[143 145 128 136 130 126 123  32 129 140 123 135 128 125 193 125 119 159
 103 138 129 129  86 137 110 129 215 125 169 122 116  83 132 133 134 252]  R
[125 143 123 128 131 227 128 131 130 122 123 130 129 133 120 130 114 139
 129 140 129 128 126 131  87 132 179 128 134 130 141 131 127 127 116 113]  P
[242 178 127 129 130 118 129 128 130 136 119 133 129 133  95 135 101 134
 121 123 123 126 131 134 129 131 213 126 156 127 133 130 125 130 118 129]  J
[ 48 170 125 122 127 210 129 131 130 124 121 131 129 133 105 131 112 138
 127 135 128 128 127 132 103 132 198 128 141 129 141 130 128 128 116 120]  V
[129 148 126 128 128 129 129 119 128 142 116 135 130 124 176 131 104 135
 112 119 124 128 113 139 109 132 226 125 165 127 117 107 132 131 122 174]  E
[ 64 170 139 130 130  96 126 132 127 112 126 122 124 122  55 128 164 109
 147 119 132 127 154 119 195 127  44 130  71 127 125 143 126 125 131 118]  U
[ 98 139 125 129 132  82 129 123 129 143 118 134 130 129 129 134  97 132
 115 117 122 126 127 136 124 131 216 124 163 127 123 123 126 131 120 144]  Y
[131 145 123 128 130  32 126 136 127 116 122 126 127 112  57 126 167 108
 145 123 132 128 154 115 183 126  56 131  81 128 125 148 128 124 135 120]  K
[137 154 125 128 131 151 127 125 129 123 141 123 125 144 135 128 122 121
 137 128 128 126 144 124 125 125  13 129  93 131 126 143 118 127 125  67]  D
which: [145 123 128 130  32 126 136] -> K
which: [119 128] -> E
succ: [227] -> [128]
which: [126 122] -> U
succ: [98] -> [139]

[218 106  29  87 179]  Z
[179  87  29 105  88]  X
[179  29 106 218  88]  B
which: [ 29 106 218  88] -> B
perm: [ 88 105  29  87 179] -> X
perm: [ 88 179 105  29  87] -> X
perm: [106  87 179 218  29] -> Z
perm: [ 29  87 106 179 218] -> Z
which: [179  29 106 218  88] -> B
perm: [ 29  88 106 179 218] -> B

[  8 128 134 118 149] -> T
[ 59 114 130 104 151] -> L
[190 133 128 136 113] -> W
[ 86 125 129 123 134] -> H
[  8 134 127 136 110] -> F
[136 127 134   8 137] -> S
succ: [114] -> [130]
which: [136 127 134] -> S
perm: [110 136 127 134   8] -> F
succ: [59] -> [114]
which: [127 136] -> F
succ: [86] -> [125]

[129  94 139 182  30  57 187  55  47] = C
[187 182  57  47  30  94 128 139  55] = G
[139  30 182  94  57  47  55 187 128] = M
[ 48  30 182  94 187  55 128 139  57] = N
perm: [ 30  48  55  57  94 128 139 182 187] -> N
perm: [187 182  30  55  47  94  57 139 129] -> C
perm: [ 30  47  55  57  94 129 139 182 187] -> C
perm: [187  94 139  55 182 129  30  57  47] -> C
perm: [ 94  57  55 139 187  47 129  30 182] -> C

[155 128  58 125  73  97 128 124] -> Zam
[128 154  73 125  58 124 128  97] -> bogim
[128 139 130 124  86 122  96  92] -> nekur
which: [ 97 128] -> Zam
succ: [130] -> [124]
perm: [ 92  96 122  86 124 130 139 128] -> nekur
perm: [ 92 130 124 139  86  96 128 122] -> nekur
perm: [ 58  73  97 124 125 128 128 155] -> Zam
perm: [ 58  73  97 124 125 128 128 154] -> bogim

[114 129 152 129 111 149 116  73 135 119 135  59 181 148 162] = dako
[160 117 147 112 137 107 124  73 106 107 130  59 149 140 132] = Zevep
[ 98 174 180 154 117 182  79  73 185 139 114  59 162 125 140] = zunu
[ 96 161 115 133 106 126 124  73 155 130 132  59  88 135 129] = Goneb
[120 145 139 141 135 130 134  73 140 114 137  59 111 113 113] = ped
[103 142 144 132 111 149 116  73 146 131 130  59 165 134 148] = Fosiz
[108 225 130  86  98 155 148  73 115 127 164  59 192 107 197] = livem
[136 133 151 117 119 121 143  73 153 114 117  59 128 117 116] = tubam
[136 142 144 132 126 158 116  73 146 131 130  59 165 111 148] = fefib
which: [114 129 152 129 111 149 116  73 135 119 135  59 181 148 162] -> dako
succ: [112] -> [137]

[145 136  99 198  85 132 155 166 132 173 143 145 151 151 178 150  87 158
 112 109  23 135 190 133  46 180  97  53 156 130 162  99] = rif
[111 140 156 135 158 144 100 107 155 210 131 152 114 136 119 150 115  97
  78 107 104 129 123  78 154 133 108 115 123 134 154  97] = roku
[123 102 139 107 133 162 135 115 121 148 105 153 145 188 109 159  80 101
  95 137 173 138 161 100 171 168 129 112 132 114  74 102] = Fafu
[127 105 141 109 134 150 143 117 113 144 104 154 145 189 105 155  72 100
  98 162 170 138 158  99 176 164 122 112 140 115  66 102] = ras
[ 71 126 144 146 161 108 114 107 162 182 149 136  97 135 107 119 123  79
  95  75 119 134 103  93 139 117 116 109 123 140 128  90] = Gema
[119 121 161 201  83 143 129 146 142 195 152 173 109 171 188 165 103 177
  71  98  52 119 155 130  42 163  73  80 156 139 139 119] = demu
[189 143 120  60 113 137 175 119  79  88 166  99 157 137  52 190 141 147
 129 172 134 172  86 132 120 162  85 185 114 110 138  75] = gusid
succ: [153] -> [145]
which: [136  99 198  85 132 155] -> rif

[121 118 149 158] : lur
[183  96 196 151] : Zona
[197  93 164 139] : sed
[ 30 161  95 109] : fak
[161 110 206 187] : fepot
[182 151  96 196] : Tek
[ 95  30 161 194] : Domep
[ 94 138 136 164] : Ruvif
[177  73 180 199] : Rero
which: [ 30 161  95] -> fak
perm: [ 94 136 138 164] -> Ruvif
perm: [196 182 151  96] -> Tek
perm: [151 196  96 183] -> Zona
which: [ 93 164 139] -> sed

[167 152  54 161 141 146 186  80 114 155  80 133 122 153 210 106 105] -> nako
[146 155 161  80 186  80 106  54 153 114 152 105 133 167 123 210 141] -> geta
[189 153 180  67 196  73 135  43 164 154 103 117 213 179 148 112 150] -> dum
[138 139 129 112  84  90 153 133 143 133  68 105 167 210 123 152 151] -> toz
[162 135 196 153 180  73  67  54 157 146  98 127 229 151 127 127 145] -> buf
[139 107 131 108 123 132 114 136 124 135 127 131 126 109 134 116 150] -> vev
succ: [103] -> [117]
which: [153 180  67 196  73 135] -> dum
perm: [123  80 106 152 133 210 153 167 141  80  54 186 155 105 114 146 161] -> geta
perm: [123 161  80 146 133 210 105 106  80 186 141 167 153 155  54 114 152] -> geta
which: [153 180  73  67  54 157 146  98 127 229 151 127] -> buf
which: [133  68 105 167 210 123 152] -> toz
succ: [164] -> [154]

[118 135 140 121 117 126  89 104 156 136 158 126 127  84 132 123 134 137
  59  97  90 109 145  88 113 105 102] = Sene
[136 129 134 150 108 123 102 119 153  99 114 125 126  77 153 128 139 141
  72  83 109  95 126 109 136  79 111] = Votir
[158 107 156 156 114 127 114 135  95 124 135 128 125 126  81 136 131 143
 184 124 167 122 118 175 151 151 148] = Zib
[ 77 128 120 160 111 121 129 136 147  78  78 125 130 101 155 126 138 138
  96  91 126  97 112 126 148 152 166] = dat
[142 128 120 160 111 121 129 136 147  78  78 125 130 101 155 126 138 138
  96  91 126  97 112 126 148  71 101] = pive
[114 152 154 102 149 117 135 139 110 127 123 141 133 172 108 122 120 131
 217 136 140 103 157 131 104 154 128] = posa
[130 113  80 131 138 142 177 141 120 139 109 121 134 173 112 126 122 103
 118 174 143 184  96 147 145 142 127] = pize
[118 135 140 121 117 126  89 104 156 136 158 126 127  84 132 123 134 137
  59  97  90 109 145  88 113 105 122] = fufaf
[113  84  97 109 123 104 137 135  90 132 134 137 126  88  59  89 126 105
 117 140 156 118 145 122 127 121 158] = sisim
perm: [126 132 134 137 156 135 121 113 158 145  59 117 109  97 122 126 140 136
  89 105 127 104 118  84  90 123  88] -> fufaf
which: [118 135 140 121 117 126  89 104 156 136 158 126 127  84 132 123 134 137
  59  97  90 109 145  88 113 105 102] -> Sene
which: [142 128 120 160 111 121 129 136 147  78  78 125 130 101 155 126 138 138
  96  91 126  97 112 126 148  71 101] -> pive
perm: [140 121 117 126  89 104 156 136 158 126 127  84 132 123 134 137  59  97
  90 109 145  88 113 105 102 118 135] -> Sene
which: [126  88  59  89] -> sisim
succ: [83] -> [109]

[110 173  97 144 124  69 166 178 177] = dal
[105 170 114 155 116  42 160 192 183] = kope
[108 175 105 151 117  57 165 191 185] = sez
[110 121 145 145 140  68 119 119 119] = dared
[156  88 121  92 146 219 109  76  79] = Kimu
[ 97 164 119 157 126  31 153 172 170] = Bim
[118 105 137 127 149 101 110  94  98] = Kulo
[ 98 158 124 157 124  25 148 173 168] = demim
[110 116 142 138 143  80 116 111 113] = fesu
[100 173 110 155 124  42 161 180 178] = Zake
succ: [109] -> [76]
which: [156  88 121  92] -> Kimu
which: [ 97 164 119 157 126  31 153 172] -> Bim

